(in the rows, 128 means zero)
One turn or mirror swaps these rows in pairs. Which row does each one swap with?
k_319: 151,125,116,130,162,156,150,129,114,94,144,130,122,125,157,119,119,198,149
k_423: 107,124,159,133,107,132,156,114,184,142,124,130,129,123,88,95,131,118,128
k_619: 126,122,113,138,124,149,130,134,104,152,146,109,152,145,132,139,80,154,72
k_797: 159,109,138,106,125,86,126,118,123,127,119,122,121,118,55,166,135,152,132
k_196: 130,124,126,98,116,56,143,133,129,85,102,147,130,175,108,105,120,137,129
k_559: 134,114,131,131,111,85,120,101,100,71,149,145,159,168,140,127,115,138,95
k_552: 147,112,115,114,172,130,102,112,129,113,126,101,130,77,126,111,152,103,168
k_361: 167,109,146,145,159,121,113,164,104,93,137,129,109,137,138,126,140,104,191
k_814: 165,134,130,78,108,117,115,139,108,66,142,127,159,133,95,140,120,154,134
k_145: 93,106,99,114,116,85,119,76,135,99,127,129,142,152,133,137,136,156,157
k_414: 145,122,108,166,143,159,127,119,86,88,157,140,100,69,133,127,110,125,129
k_884: 158,110,109,166,115,120,114,149,145,126,153,124,105,124,135,131,143,177,71
k_819: 116,139,133,155,144,126,123,135,98,120,110,121,131,125,153,89,103,85,76
k_111: 93,119,94,131,154,89,79,142,113,117,137,126,139,144,104,112,120,92,92
k_38: 122,114,107,143,97,133,101,151,151,142,120,163,87,127,82,95,131,143,94
k_612: 114,128,81,138,91,109,95,128,116,104,152,126,131,132,83,103,104,114,176
k_67: 114,101,66,96,115,95,124,153,125,113,106,147,78,149,146,109,111,140,128
k_599: 174,142,129,103,124,163,111,161,103,102,111,109,127,175,93,127,95,143,120
k_918: 185,124,91,141,119,120,197,130,125,110,142,126,124,138,119,139,134,161,150
k_509: 129,110,86,125,110,106,122,128,123,117,96,113,120,114,132,200,138,108,96
k_731: 94,124,140,103,163,190,129,149,135,112,141,123,121,131,138,93,111,151,130
k_193: 137,116,101,163,183,118,131,125,92,114,126,118,113,133,74,159,151,134,151
k_539: 161,106,137,106,137,87,123,111,132,126,128,97,120,148,120,124,126,64,171
k_904: 166,125,140,141,102,150,120,143,156,118,124,132,109,110,174,92,107,120,91
k_68: 144,126,172,118,73,133,156,151,136,108,99,140,114,116,107,122,130,158,96
k_635: 131,123,160,130,145,138,124,130,70,90,167,116,149,132,166,139,116,141,137
k_751: 129,122,114,135,52,108,146,120,137,124,119,127,115,129,115,131,145,163,171
k_834: 81,87,117,111,136,93,113,119,141,131,104,137,75,130,122,139,146,133,164
k_16: 117,96,140,122,133,94,157,154,83,145,137,92,144,161,136,157,109,100,133
k_51: 121,126,118,66,164,160,156,122,122,69,127,126,125,122,126,115,126,107,120
k_872: 177,121,137,111,95,143,97,133,129,143,139,123,128,134,115,59,112,151,136
k_651: 130,116,160,124,150,91,123,120,120,103,98,135,111,132,121,118,118,84,193
k_808: 98,135,94,171,113,149,99,137,129,102,125,143,146,142,93,111,129,164,86
k_626: 155,140,104,141,150,165,153,131,127,130,110,132,78,103,73,102,139,128,110
k_888: 143,111,71,133,92,126,157,109,85,129,123,115,115,137,155,163,103,142,118
k_503: 143,114,131,128,145,118,128,90,123,120,165,85,137,174,70,140,144,118,130
k_77: 136,130,108,130,156,135,207,132,121,105,121,130,129,130,165,128,113,134,97
k_152: 116,136,131,156,110,155,138,150,157,123,104,139,127,112,175,87,94,118,131
k_168: 142,87,121,121,136,105,118,90,112,153,145,107,130,85,154,138,143,89,132
k_183: 108,124,118,163,67,158,122,116,156,108,114,136,134,138,155,110,135,103,134
k_466: 130,116,95,140,106,140,75,111,121,140,105,122,109,128,146,63,109,136,136
k_442: 156,141,124,126,127,92,145,155,142,123,86,116,110,112,78,91,139,97,154
k_555: 126,99,162,153,181,93,122,155,106,148,147,126,102,137,145,114,103,118,116
k_574: 119,108,125,127,194,142,118,132,104,136,164,116,123,131,94,139,133,79,122

Swapped with k_574: k_38
Swapped with k_361: k_183
Swapped with k_552: k_466
Swapped with k_152: k_651
Swapped with k_539: k_904

